(in the rows, 128 means zero)
The rows of Y fall into several groups, which share some directions, and each row is roughly a mix of its group's hidden directions.
Y, 114 rows:
[[139 146 121  83 161 100 171  94 135 115 155  95 113 153  93 137 148]
 [109 110 117 186  93 135 112 122 105 108  99 139 109 154 182 109 131]
 [ 94 125 117 159 139 154  75 135 102 116  81 145 107 114 169 117 108]
 [156 132 113 106 165  77 157 113 143 135  91 139 144 103  83 125 103]
 [159 126 119 120  90  54 149 105 141 148  85 118 129 112 124 129 115]
 [120  86 111 154 112  94 101 150 127 168  82 154 156 103 140 111 111]
 [167 172 137 118 113 133 112  89 150 164 123 155 114 122  89 106  90]
 [130 125 116 124  83  69 150 117 151 127 146 111 140 126 132 141 192]
 [130 139 103 168 110 142  98 105 129 107  75 177 120 122 148 103 100]
 [143 126 117 142  81 100 114 108 131  87  96  91 108 137 183 125 138]
 [129 151 145 139 192 184 115 127 109  97 141 112 101 146 142 107 115]
 [114 111 128 153 127 161  94 150 141 122  77 184 156 101 135 116 105]
 [107  78 124  89 142 153 106 133 131 125 123 139 143 160  77 141  84]
 [127 149 143  95 193 153 157 133 109 150 147 131 118 122  85 139  95]
 [109 109 154 145 140 154 152 140 109  72 147  93 112 172 153 139 155]
 [114 116 112 159 112 112 123 142 140 114  67 182 156  87 137 131 129]
 [105 128 115 173 130 140  90 131 116 104  75 148 116 113 182 108 130]
 [151 134 135 136  82 146  92 120 142 142 106 172 134 115  96 128  69]
 [120 139 144 136  64 151 116 100 129 166 150 126  99 170 155 110 144]
 [126 125 137 123 137 182  72 152 155 106 114 164 157  99 113 129 106]
 [130 112 147 119 157  98 179 139 107 117 162  70 119 155 123 145 150]
 [139 104 124 140  99  95 112 120 135 129 177  79 125 170 139 113 171]
 [118  83 108 169 103 105  65 139 121 105 108 113 131 138 159 113 132]
 [ 95 101 125 158  95 149 100 138  76 144 131 134  97 156 138 140  86]
 [130  97 115 143 114  94 132 101 122 100 154  88 112 193 127 117 155]
 [128 125 141  79 184 144 132 139 146 106 167 104 144 132  81 145 140]
 [142 119 131 100 108 155  84 120 112 110 136  78  97 154 142 137  76]
 [110 170 138 122 189 177 132 123  98 129 113 134  92 118 145 121 104]
 [124 162 127 146  96 123 144 101 140 116 126 118 108 135 187 112 190]
 [122 162 135 194 114 140 115 142  90 137 133 137  98 104 178 120 133]
 [136  88 119 127 113  75 123 113 127  91 124  69 117 168 138 129 145]
 [ 99 103 114 167 142 129  74 140  97 123  79 142 113 119 149 117  97]
 [112 102 143 162  79 117 125 163 101 177 141 113 128 124 175 131 140]
 [148 140 143 118  74 155 143 125 113 113 102 105 104 130 182 144  85]
 [124 129 124 154 120 164  90 138 141 121  81 187 146  98 135 115  98]
 [151 126 134 113  82 106 146 112 153 136 182  94 134 161 126 127 172]
 [129 125 146 127 103 183  65 144 158  89 116 146 145 112 132 135 115]
 [123 177 140 182 164 154 143 138 109 133 125 166 117  95 152 109 144]
 [ 98 141 123 126  56 127 114 110 127 148  83 160 107 111 154 147 126]
 [127 157 155 132  56 164 112 138 129 158 157 130 116 114 163 142 137]
 [117 122 125 143 188 130 149 157 133 138 123 177 167  96  89 124 132]
 [ 96 103 100 167 152 112  77 153 123 101 110 134 142 105 156 118 163]
 [ 84  77 137 138 161 153 117 182 118 153 136 141 162 125 133 126 143]
 [139 129 120 106 138 102 148  89 133  75 141  80 103 174 117 133 148]
 [133 120 112  94 107  69 163  93 141 158 142 102 123 157 110 127 159]
 [ 87 114 157 108 145 179 144 169 139 156 139 159 160 114 123 142 151]
 [ 88  86 117 152 125 133  83 173 112 140 127 163 154 104 108 147 119]
 [116  77 140 165 115 141  76 175 113 111 136 103 140 134 160 128 127]
 [115 114 138 143 167 186  92 153 125  99 118 164 143 123 104 126  92]
 [174 180 136  86 124 105 146  99 162 146 129  96 122 102 141 117 142]
 [123  99 133 121 116 171 129 127 131 110  98 173 141 153  93 137  68]
 [106 108 113 171 166 107  87 134  89 113  93 111 101 129 156 110 116]
 [166 130 139  83 130 132 161 131 155 123 185 103 154 141  89 142 132]
 [143 141 128  93 141 103 170 119 141 110 136  68 124 131 168 129 172]
 [114  87 132  98 155 171 114 129 116  92 130 105 121 179 114 135  90]
 [121 119 116 154  61 121 113 128 156 116  89 166 150 110 159 127 151]
 [163 137 140  97 174 111 178 123 124 123 162  88 125 143  91 134 115]
 [123 128 143 103 168 191 120 139 132 119 107 161 138 123 101 131  75]
 [134 132 116 127 102  71 129 116 121 145 156  72 109 135 158 127 173]
 [124 141 115 128 139  87 191 103  97 155 152 102  98 157 134 125 151]
 [157 151 144 106 118 112 175 101 137 136 176  85 112 162 126 124 157]
 [117 112 117 126 151  94 169 119 125 103 149  86 125 162 148 123 188]
 [147 122 130 106 199 107 146 142 120 115 161  90 136 127  84 137 120]
 [116 118  92 105 193  93 162  99 129 129 113 137 132 148  90 112 137]
 [138 136 133 115 160  91 182 133 101 159 173  86 115 135 114 138 140]
 [122  99 110 118 150 141  80 115 159  63  95 137 144 145 108 118 123]
 [109  59 110 123  87 106 101 131 122 117 135 116 137 173 102 145 114]
 [139 168 137 109 153 108 207 116 141 138 135 140 135 110 107 138 160]
 [ 93  98 130 148 160 175 113 155 112 114 116 178 144 134  99 134  97]
 [156 134 131  90 122 115 145 119 145 113 189  70 130 150 122 138 159]
 [106 106 133 142 161 124 167 131  97 101 156  89 109 178 143 130 159]
 [ 90 115 132 170 141 171  95 167  87 131 124 161 123 113 138 138 101]
 [145 164 123 129 144  84 176  96 145 142 143 116 121 131 131 106 185]
 [142 113 124 135 185 153 100 148 109  88 102 115 128 120 131 121  70]
 [140 148 140  87 129 107 159 101 109 147 160  76  88 155 113 145 120]
 [140 114 150 107  81  82 147 147 131 180 146  89 136 112 135 150 141]
 [107  98 116 162 127 159  67 156 128 131 103 166 151 112 144 110 111]
 [160 198 147 132 151 153 122 104 123 143 137 112  89 113 151 101 116]
 [127 139 128 162 116 183  70 145 128 115 116 168 133 104 145 117  99]
 [135 115 133 129 105 152  65 154 139 131 113 157 150  93 105 140  80]
 [113 167 140 127 175 147 165 119 102 147  88 162 102 106 122 129  96]
 [114 137 138 186 115 165 102 155  86 116 124 139 105 114 174 131 107]
 [158 126 138  98  97 130 133 116 147 128 192  79 128 168 123 128 148]
 [163 164  96 114 159 107 128  81 142  99 103 143 117 122  89 114  97]
 [163 159 168 105  94 131 134 153 135 158 166 102 131  88 121 159 117]
 [138 132 115 132 132  71 164 122 161 123 135 125 156 115 124 121 197]
 [122 115 118 140 131 150  79 136 108  96  74 130 114 115 157 129  74]
 [ 95 148 129 167 108 164 100 118 121 139 103 161 106 129 182 102 150]
 [122 115 133 144 100 141 133 141  94  93 128  81 102 148 195 141 125]
 [129 168 169 122 142 181 162 150 113 129 182 121 116 120 129 151 136]
 [169 158 139  81  87 135 164 103 154 104 147  92 122 139 139 145 131]
 [125  80 111 168 144  77 139 140 112 127  70 135 142 128 139 110 111]
 [165 155 135 115  54  94 124 104 152 142 105 122 120 104 135 138 114]
 [129 128 115 124 149 145  79 130 114  77 131  73 104 134 175 124 127]
 [135 136 117 144 129 169  70 121 148  83  94 167 135 115 124 115  98]
 [126 114 130  87 161 155 113 100 127 134 139 118 111 179  80 118  86]
 [127  86 107 166 127  67 100 133 108 104  84 106 123 128 141 124 115]
 [128  98 125  76 155 120 152 143 154  84 126  84 158 132 139 144 158]
 [158 145 131 113 127 129 148  79 159 136 118 162 128 159  71 106 104]
 [136 173 142 103 172 155  84 138 124 160 143 106 110  85 137 120 113]
 [125 162 141 145 168 173 122 134 128 146 114 188 132  98 102 114 101]
 [146 156 161 111 108 150 123 150 120 145 199  86 117 116 130 154 133]
 [ 91 141 135 154  97 160 112 120 118 168  91 186 112 122 146 118 117]
 [ 98  75 109  93 130  90 128 149 126 126 144  83 146 139 133 153 164]
 [101 180 128 126 170 151 163 127 127 129 106 168 123  86 143 132 158]
 [136 131 127 144  59 129 105 104 137 111 116 107 107 151 185 115 144]
 [ 97 125 119 166 147 120 172 126 120 149 119 197 142 132  96 121 149]
 [113 128 114 142  92 146  84 128 128  96  72 144 120 105 178 132 113]
 [113 127 143  91 163 120 178 148 123 179 166 118 142 120 103 143 152]
 [116 114 128 190  87 143  83 159 102 120 121 157 127 110 146 136 106]
 [135 117 100 129 174  70 169 112 122 142  86 143 136 124 101 112 114]
 [107 116 135 128 162 178 125 141 126 128 108 187 145 127  87 130  88]
 [123 109 113  85 104  77 185 105 142 152 125 115 138 149 116 140 155]
 [113 166 128 144 187 148 160 133 124 116  92 169 130  89 142 120 139]]

Here is one row from each group, named. Which group is each of the other rows in?
[146 105 139 117 181 151 128 153 121 136 151 132 151 136  73 125  77]
<95>
[163 141 131 170 115 124 155 101 163  85 111 172 146 144 105 103 138]
<16>
[144 128 147 130 100 171  60 148 154  91 122 134 144 103 129 137 104]
<51>

[136  81 109 135 134  54 120 141 127 115 146  89 147 134 103 137 149]
<95>
[100 112 117 187 167 104 101 131  94 131 106 124 106 137 157  95 144]
<95>
[148 139 106 118 165 113 125 110 150 117  79 168 146 100  88 115  92]
<51>
[151  97 123  69  99 105 104 125 157 110 131  72 143 137 125 145 122]
<16>
[137 136 128 111 168 163  96 129 102  91 122  84  98 135 152 127  82]
<95>
[163 114 129 110  53  88 148 112 157 119 136 105 141 144 123 143 136]
<95>
[136 159 150 113 155 132 172 104 114 162 174 100  97 162 115 117 141]
<95>
[146 152 137 130  72 139  88 122 111 165 121 125  98 110 144 134  75]
<16>
[139 147 140 141 146 168 124 132 149 122 102 194 151 102  93 119  95]
<16>
[100 117 150 109 130 164 121 155 120 140 196  96 127 148 137 144 166]
<51>
[127 122 115  98  92 101 104 119 133 113 169  67 115 143 145 148 166]
<95>
